In the data rows, the value 128 means zero.
Some points, one per row:
[108 143 107 119 117 147 83 147]
[95 136 133 158 134 168 103 141]
[168 101 125 82 106 125 127 137]
[64 79 153 41 70 253 102 82]
[68 90 149 77 91 192 96 121]
[187 189 170 255 200 48 160 124]
[136 138 142 150 163 90 147 130]
[58 94 147 85 98 211 89 117]
[175 146 142 180 163 61 193 94]
[167 131 126 163 118 81 133 124]
[94 140 142 160 140 125 126 144]
[138 165 127 223 170 108 124 161]
[76 126 169 170 127 185 104 42]
[131 139 59 103 161 112 133 161]
[81 90 141 112 117 117 143 119]
[98 79 152 61 60 159 101 77]
Then 16 other points, each followed by its number:
[173 165 133 255 205 18 171 158] 0
[101 132 98 109 126 154 112 137] 1
[20 65 146 0 41 255 65 68] 2
[150 133 139 162 158 84 189 82] 3
[88 63 163 2 38 244 72 93] 4
[131 147 95 155 126 136 112 159] 5
[101 102 152 139 121 90 145 116] 6
[157 181 88 200 146 84 99 181] 7
[135 161 138 141 157 136 124 155] 8
[138 144 155 143 132 78 105 165] 9
[124 134 182 165 130 150 143 65] 10
[176 145 119 146 157 90 159 148] 11
[128 95 142 94 78 142 123 100] 12
[166 176 134 224 181 94 133 185] 13
[164 147 129 163 151 122 161 159] 14
[167 170 73 202 170 125 115 135] 15
Which of these numbered points is nearest to each point below, ignoring the direction in which the first points spread most? Its number follows each.
[94 98 148 120 115 112 145 109] > 6
[91 127 155 113 120 163 92 108] > 2
[185 213 84 239 196 37 107 196] > 7
[74 128 122 128 113 130 113 115] > 2
[186 216 50 245 213 78 150 165] > 15
[175 145 116 145 165 79 153 143] > 11
[84 121 169 154 122 179 105 42] > 10
[42 63 142 74 82 206 101 114] > 0
[105 97 154 87 116 148 181 47] > 3
[77 108 95 64 93 203 95 107] > 1
[169 171 77 180 187 113 130 127] > 15
[154 194 120 255 204 70 136 195] > 13
[118 141 80 127 152 102 112 137] > 1
[151 120 70 97 115 180 138 75] > 15
[162 187 109 197 160 64 92 176] > 7
[53 76 165 65 88 138 131 76] > 6
[141 162 141 146 145 128 114 153] > 8
[137 100 155 99 119 162 170 120] > 14
[80 96 139 121 102 124 138 96] > 6
[123 144 146 191 147 142 108 141] > 13
[80 113 162 52 89 194 100 124] > 8
[74 98 151 35 91 219 85 111] > 8
[124 132 157 122 120 79 100 160] > 9
[151 173 114 225 171 102 119 184] > 13
[148 168 89 161 164 115 145 143] > 1
[109 113 149 152 142 75 145 131] > 6
[102 96 154 65 114 157 177 54] > 3
